Turns, then the turns between two rows, first turn first; the first pair answered
Vavu:
-0.275  -0.432  -2.785  1.236  -0.840  -0.889  0.199  1.410  -1.801  -1.277  -0.448  0.884  -2.411  -1.564  -1.927  -0.447  0.261 => 0.606  -0.375  -2.101  -0.388  -0.906  0.358  1.023  2.037  -0.979  0.258  -0.920  0.353  -3.790  0.317  -0.245  -1.349  -0.978
0.803  1.033  0.874  -0.515  0.011  1.065  0.120  -1.329  1.783  1.452  0.366  1.683  1.956  1.199  1.063  -0.495  0.155 => -0.182  0.724  -0.099  0.984  -0.207  -0.418  -0.622  -1.732  1.228  -0.018  0.737  1.948  3.014  -0.367  -0.095  0.332  1.436
0.084  -1.100  0.948  0.809  -1.363  -1.674  -2.903  1.271  0.313  1.058  1.505  -0.142  -1.276  -0.965  -0.194  0.119  -2.722 => 0.203  -1.129  1.095  0.529  -1.458  -1.624  -2.785  1.210  0.596  1.168  1.391  -0.072  -1.245  -0.743  -0.111  0.245  -2.836
tekoz:
0.096  1.898  -0.998  -1.306  -0.186  0.382  3.735  2.377  -1.531  -0.594  -2.067  -0.519  -2.679  1.161  -0.070  -0.594  -2.659 => -1.358  1.447  -2.358  1.590  -0.864  -0.563  1.505  0.292  -1.088  -2.192  0.176  -1.299  2.448  -2.813  -1.617  1.489  -2.478
0.392  -0.164  -0.124  2.286  -0.114  -0.474  -1.309  -1.316  -0.016  0.215  1.376  -1.176  4.238  -1.772  0.422  1.100  -2.255 => 2.931  1.534  2.128  -0.142  0.438  0.543  0.906  -0.592  0.588  2.681  -0.777  1.826  1.295  2.816  1.071  0.102  -0.490
1.906  0.922  2.660  -1.769  -0.629  2.812  0.458  -0.462  2.805  3.230  1.064  -0.136  1.052  1.350  2.897  0.352  -2.254 => 0.151  -0.303  1.216  -1.329  -1.028  2.489  -0.247  0.139  2.133  1.437  1.420  -3.202  0.362  -0.380  3.176  -0.564  -4.309
-0.317  1.574  -1.039  2.411  -1.290  -0.952  -0.811  -1.032  0.024  -0.608  0.428  2.235  2.219  -3.212  -2.214  2.902  1.921 => 1.789  2.065  0.536  -0.966  -0.452  0.361  1.986  1.178  -0.299  1.324  -2.132  3.007  -3.818  1.865  -0.722  0.575  2.031
zag:
-1.318  1.793  -1.249  -0.033  1.185  -2.619  -1.313  -2.038  -0.602  -0.803  1.193  -1.143  0.527  -2.171  0.265  3.419  -1.303 => 0.946  3.083  0.830  -1.781  1.367  -1.465  0.006  -2.492  0.589  1.682  0.206  1.339  0.001  0.994  0.713  3.436  -0.191
0.252  0.079  -1.204  1.063  -0.441  -0.546  0.421  0.534  0.665  -0.225  -0.302  -0.582  1.396  -0.581  -0.494  1.328  1.717 => 1.359  0.644  -0.274  -0.334  -0.287  0.094  1.296  1.094  0.872  0.573  -1.107  -0.097  -0.137  1.142  0.165  0.813  1.636
0.132  0.191  -0.022  -1.460  0.544  1.008  1.685  1.917  -0.354  0.469  -0.370  -2.249  -4.439  1.643  1.849  -2.196  -2.190 => -2.067  -0.649  -1.920  2.593  -0.186  -1.004  -1.280  -0.454  -0.274  -2.056  2.203  -2.469  1.675  -3.642  -0.454  0.338  -1.441
Then:
Between the rows of a pair lie 2 to 3 turns.
-2.093  -0.208  -0.073  3.124  0.546  -1.207  1.777  -0.831  0.497  0.279  2.867  -0.638  4.358  -3.856  -0.367  1.874  0.318 => -2.561  -1.270  -0.124  -0.187  1.037  -0.318  3.639  2.616  -0.524  -0.134  0.832  -3.901  -3.135  -1.347  1.827  -1.407  -2.563
tekoz then tekoz
-0.963  -0.350  0.625  -2.450  1.339  0.141  3.040  2.299  -3.185  -4.947  -3.521  -0.593  -5.567  2.544  3.491  -0.597  0.227 => -0.429  0.249  0.656  -1.481  1.434  -0.885  3.080  1.647  -3.434  -5.394  -3.762  1.504  -4.989  2.901  2.260  0.151  2.571
zag then tekoz then zag
-0.538  0.032  -2.384  -5.077  0.981  1.778  1.337  2.323  -1.785  -0.592  -2.180  -5.140  -6.428  1.798  1.303  -4.120  -4.556 => 4.509  4.587  1.219  -3.383  1.406  1.972  1.469  -2.807  1.213  4.525  -1.542  5.512  1.947  4.633  -1.208  0.702  3.423
tekoz then tekoz
-0.613  -1.229  -0.176  -1.434  -0.445  1.448  -0.851  0.099  1.570  0.747  1.334  -3.796  1.139  -1.211  2.082  -1.071  -5.014 => 1.851  0.469  1.522  -2.857  0.100  2.324  0.790  -0.021  2.365  3.243  -0.073  -0.160  -0.259  2.617  2.318  -1.129  -2.845
tekoz then tekoz
-2.075  -1.069  -0.444  -0.753  -1.076  -0.746  -0.798  2.459  0.364  0.475  0.365  -4.038  -2.558  0.337  1.600  -1.475  -2.070 => 1.280  1.473  2.088  -1.184  -0.711  0.004  0.542  0.999  1.691  3.558  -0.425  1.487  -1.032  3.269  1.064  -0.127  1.716
tekoz then tekoz
0.990  2.059  0.479  2.292  -0.741  -0.913  -0.043  -3.501  1.187  0.248  -0.669  3.979  4.201  -0.298  -2.405  2.583  3.160 => -3.122  -1.331  -3.171  1.920  -0.989  -2.154  -0.508  -0.023  -1.761  -4.613  -1.055  -2.966  -1.557  -3.443  -1.593  -0.266  -1.095
tekoz then zag
-0.665  -2.486  -0.756  1.162  -3.017  -1.246  -1.965  -1.185  3.855  -1.554  6.738  -3.097  4.612  -2.475  0.214  1.557  -4.536 => 0.971  -2.301  0.739  -3.613  -2.325  0.479  1.563  2.449  3.101  0.122  3.169  -3.701  -4.543  3.784  2.614  -2.616  -5.781
tekoz then tekoz
0.945  -0.729  -1.445  -1.490  0.740  0.425  0.883  1.500  -0.763  -0.989  -2.573  -0.523  -4.851  1.958  0.470  -1.398  -0.677 => 0.858  -0.560  -1.586  -0.965  0.716  -0.194  0.717  1.425  -1.172  -1.857  -2.471  -0.283  -4.866  1.295  -0.088  -1.213  -0.102
zag then tekoz then tekoz
-1.098  -0.360  -1.455  -0.467  1.595  -1.751  0.700  1.105  -1.810  -1.790  -1.878  0.541  -0.454  0.211  -1.563  -0.088  0.504 => -1.249  -0.681  -1.752  -0.364  1.543  -1.726  0.523  1.399  -1.981  -1.828  -1.864  -0.486  -0.690  -0.007  -0.952  -0.196  -0.492
zag then zag then tekoz
-2.715  -2.211  -4.406  3.322  -0.986  -0.384  -0.452  -0.925  -3.559  -0.058  1.963  -0.075  5.746  -4.234  -1.429  3.122  -1.874 => -0.949  -2.262  -2.768  -2.488  -0.185  1.926  3.354  3.373  -4.133  2.047  -1.715  -1.821  -4.783  2.274  2.204  -1.697  -4.163
zag then zag
2.697  0.219  -0.704  2.522  -2.252  0.292  -0.413  -2.148  -0.036  -0.837  -0.181  6.103  2.243  0.193  -2.436  1.549  4.303 => -1.401  -2.903  -3.734  2.848  -2.736  -0.389  -1.969  0.166  -1.925  -4.820  0.592  -1.111  -0.577  -4.055  -1.311  -0.463  -1.009
tekoz then tekoz
0.354  -0.983  0.032  -2.722  -0.701  0.883  2.472  0.388  -0.612  0.723  2.587  -1.929  2.685  -1.052  2.781  -1.765  -5.482 => -0.565  -0.808  -1.089  -0.244  -1.159  -1.055  1.269  -0.852  -1.333  -0.882  3.424  -0.525  5.668  -3.631  0.642  0.023  -3.345
zag then Vavu
-1.792  0.486  -1.116  1.979  1.869  -2.663  -0.696  -1.254  0.522  -2.305  1.895  0.384  2.810  -6.447  0.386  1.168  4.712 => 1.744  2.629  1.739  -0.718  2.609  -1.182  1.980  -1.197  1.719  1.293  -0.259  4.726  0.693  -1.131  1.003  0.751  7.066
zag then Vavu
0.458  2.092  -0.812  2.134  0.563  -1.754  -0.266  -0.350  -1.362  0.135  -1.113  2.604  1.242  0.507  -1.329  1.345  5.522 => 0.925  2.392  -0.186  1.822  0.701  -1.111  -0.457  -0.850  -0.447  1.168  -0.606  3.061  2.322  1.176  -0.894  1.542  5.373
tekoz then tekoz then zag
0.074  0.182  0.792  2.262  -1.715  -0.139  -2.211  -0.024  0.589  -0.579  1.740  -2.450  3.496  -2.800  3.283  0.375  -5.007 => 1.615  0.651  2.259  -0.744  -1.128  1.237  0.234  1.962  0.560  1.283  -0.489  -1.944  -1.900  1.623  4.634  -1.998  -4.979
tekoz then tekoz
0.225  0.938  -0.596  0.231  1.251  -2.647  -0.318  -0.929  0.683  -3.095  -1.129  0.362  -0.515  1.593  -1.680  -0.574  2.924 => 0.810  1.022  0.193  -1.274  1.317  -1.862  0.392  -0.342  0.895  -1.967  -1.759  -0.142  -2.012  3.110  -0.788  -1.208  1.992
zag then Vavu
-1.313  -1.629  1.782  -1.129  2.214  -0.113  -0.868  2.285  -1.033  2.432  -0.317  -3.034  -2.678  -1.189  -0.406  -2.149  -4.331 => 1.839  0.746  4.035  -0.922  2.598  0.461  -0.015  0.655  0.116  5.273  -0.828  2.299  -0.286  1.310  -1.188  -0.406  -0.493
tekoz then tekoz
0.373  0.359  0.410  2.899  0.125  -0.683  -0.039  1.572  3.823  -1.771  1.233  2.760  2.338  -1.279  -3.834  4.753  -0.361 => -1.464  -1.422  -1.221  1.316  0.262  -1.140  0.555  4.324  1.893  -3.933  -0.100  -0.947  -3.653  -1.147  -2.794  1.881  -2.845
tekoz then zag
0.710  -1.176  0.335  -2.309  -0.613  1.773  0.230  0.464  1.535  0.679  0.544  -1.635  3.441  0.381  1.545  -0.969  -3.495 => 0.720  -0.824  0.364  -1.848  -0.919  1.578  -0.009  -0.089  1.602  0.749  0.877  -0.874  4.602  -0.231  1.104  -0.266  -2.887
tekoz then zag then tekoz
0.735  0.353  -0.789  -0.006  -0.919  2.818  -0.022  -1.900  2.301  0.181  0.156  -1.227  3.909  -1.217  1.629  1.079  -2.510 => 0.903  0.607  -1.139  0.884  -0.800  2.347  -0.396  -2.166  2.073  -0.367  0.204  -0.543  4.496  -1.633  1.152  1.461  -1.663
tekoz then zag then tekoz
-0.433  -0.810  1.225  -1.887  -0.897  1.041  0.561  1.711  -0.046  0.282  -0.014  -2.664  -1.703  0.886  1.638  -3.037  -3.161 => 1.723  1.260  2.583  -0.238  -0.689  0.844  0.547  -0.952  1.035  2.212  0.475  3.106  2.683  1.751  -0.064  -0.302  1.407
zag then tekoz
0.739  2.023  2.469  0.428  2.364  -1.768  -0.318  -3.324  -0.114  1.365  1.796  1.534  1.006  2.049  -3.036  2.993  2.032 => -2.581  -0.375  0.008  1.160  1.846  -2.698  -1.567  -1.784  -1.542  -2.263  2.234  -3.416  -1.058  -1.234  -2.869  1.786  -0.899
tekoz then zag
-0.998  0.834  -0.456  1.724  0.441  -0.498  -1.139  1.143  -2.734  -2.040  -0.225  -0.395  0.805  -2.146  -0.871  0.293  -0.328 => 0.767  1.663  0.833  0.175  0.727  0.141  0.553  2.074  -2.718  -0.420  -1.526  0.921  -2.150  0.831  -0.162  -0.707  0.141
tekoz then zag
1.085  -0.363  1.714  -4.064  1.534  3.575  1.583  -0.040  0.858  2.737  0.060  1.187  0.393  2.196  2.698  -0.724  -3.000 => 0.467  -0.849  1.314  -4.041  1.527  3.476  1.386  0.397  0.785  1.976  0.150  0.123  0.165  1.513  2.954  -1.080  -3.854
tekoz then tekoz then zag
3.868  3.041  1.901  0.941  0.345  0.713  1.151  -1.111  0.706  2.783  -0.391  6.505  2.120  3.187  -0.491  1.986  4.271 => -2.163  -1.188  -2.982  4.144  -0.907  -1.215  -2.806  -0.892  -1.005  -3.252  2.832  -1.956  4.816  -5.312  -0.748  1.981  -1.298
tekoz then tekoz
-0.315  1.363  1.288  -1.216  0.100  2.235  -0.884  -0.597  2.450  2.029  2.917  -1.636  3.708  -0.491  0.873  0.352  -3.479 => -0.303  1.343  1.024  -1.809  0.117  2.585  -0.624  -0.158  2.539  2.138  2.608  -1.777  2.774  -0.098  1.243  -0.212  -3.910
zag then tekoz
-0.769  -1.958  0.451  -2.073  -0.777  1.479  3.239  -0.450  -2.716  -1.457  -2.049  -0.719  -4.132  -0.275  3.709  -3.147  -3.422 => 2.217  0.884  2.502  -1.010  -0.375  1.480  3.315  -3.862  -1.073  1.395  -1.635  5.910  1.161  1.333  2.098  -0.135  1.095
tekoz then tekoz
-1.288  -0.312  -2.462  2.964  0.850  -0.524  0.930  -1.972  -0.062  -3.804  0.843  -0.961  1.651  -4.077  -1.728  0.554  -0.051 => 0.478  0.204  -1.197  -0.419  1.499  0.451  3.840  0.530  -0.478  -2.520  -2.085  -0.299  -5.148  0.751  -0.453  -2.143  0.200
tekoz then zag
0.956  -1.133  0.938  -0.586  -1.242  1.950  0.618  0.371  0.709  -0.007  0.201  -1.201  -0.901  0.772  1.974  -1.290  -0.328 => 1.731  -0.264  1.379  0.021  -1.328  1.564  0.269  -0.986  1.373  0.731  0.418  0.781  1.317  0.785  1.060  -0.155  1.226
tekoz then tekoz
-2.720  -1.967  -2.193  1.351  -2.999  0.326  -0.027  2.558  -1.257  -4.140  -0.096  -2.955  1.889  -2.790  -2.345  -0.016  1.756 => 0.717  -0.399  0.633  -2.651  -2.048  2.690  3.058  4.065  -0.461  -0.187  -2.635  -0.484  -2.719  3.683  -0.413  -1.780  2.216
zag then zag
-0.036  0.338  3.470  4.084  -1.536  -3.937  -0.767  -1.409  -1.685  -0.630  0.345  1.452  3.101  -1.660  -2.104  2.100  5.405 => -2.636  -2.158  1.531  2.544  -1.727  -4.000  -0.720  1.590  -3.529  -3.304  -0.275  -4.864  -2.384  -2.859  -0.472  -0.805  0.738
tekoz then tekoz
0.294  0.444  1.203  -1.337  -0.941  1.298  -1.652  0.681  2.368  1.227  1.603  -1.531  2.038  -1.483  0.165  -0.833  -3.508 => -0.462  0.010  0.714  -0.634  -1.019  0.661  -1.703  0.487  2.004  0.087  1.902  -2.113  2.352  -2.409  -0.281  -0.728  -3.428
tekoz then zag then zag
-2.971  -2.048  -2.897  -0.309  -0.454  -0.700  -1.867  1.191  -1.952  -1.788  -0.062  -5.174  -1.895  -2.375  -0.164  -0.502  -3.286 => 1.894  1.237  0.946  -3.461  0.816  0.872  1.280  1.234  -0.934  2.930  -2.902  1.318  -4.577  4.857  0.075  -0.768  0.645
tekoz then tekoz
0.243  -0.693  -0.022  -1.515  -1.591  2.577  -0.247  -0.815  1.116  1.287  0.321  -2.319  1.431  0.043  2.972  -1.730  -2.748 => 2.094  0.853  1.385  -1.518  -1.120  1.991  1.113  -1.306  0.955  2.572  -0.980  2.002  0.791  2.721  1.874  -0.950  1.340
tekoz then Vavu then tekoz
-0.958  -1.205  0.028  -2.437  0.281  2.241  1.384  1.949  -0.073  0.342  -1.035  -6.131  -3.109  1.893  4.163  -1.982  -5.342 => 3.690  2.540  3.143  -1.805  0.825  2.665  2.206  -1.668  2.196  4.790  -1.021  2.432  2.327  5.069  2.489  1.350  0.965
tekoz then tekoz
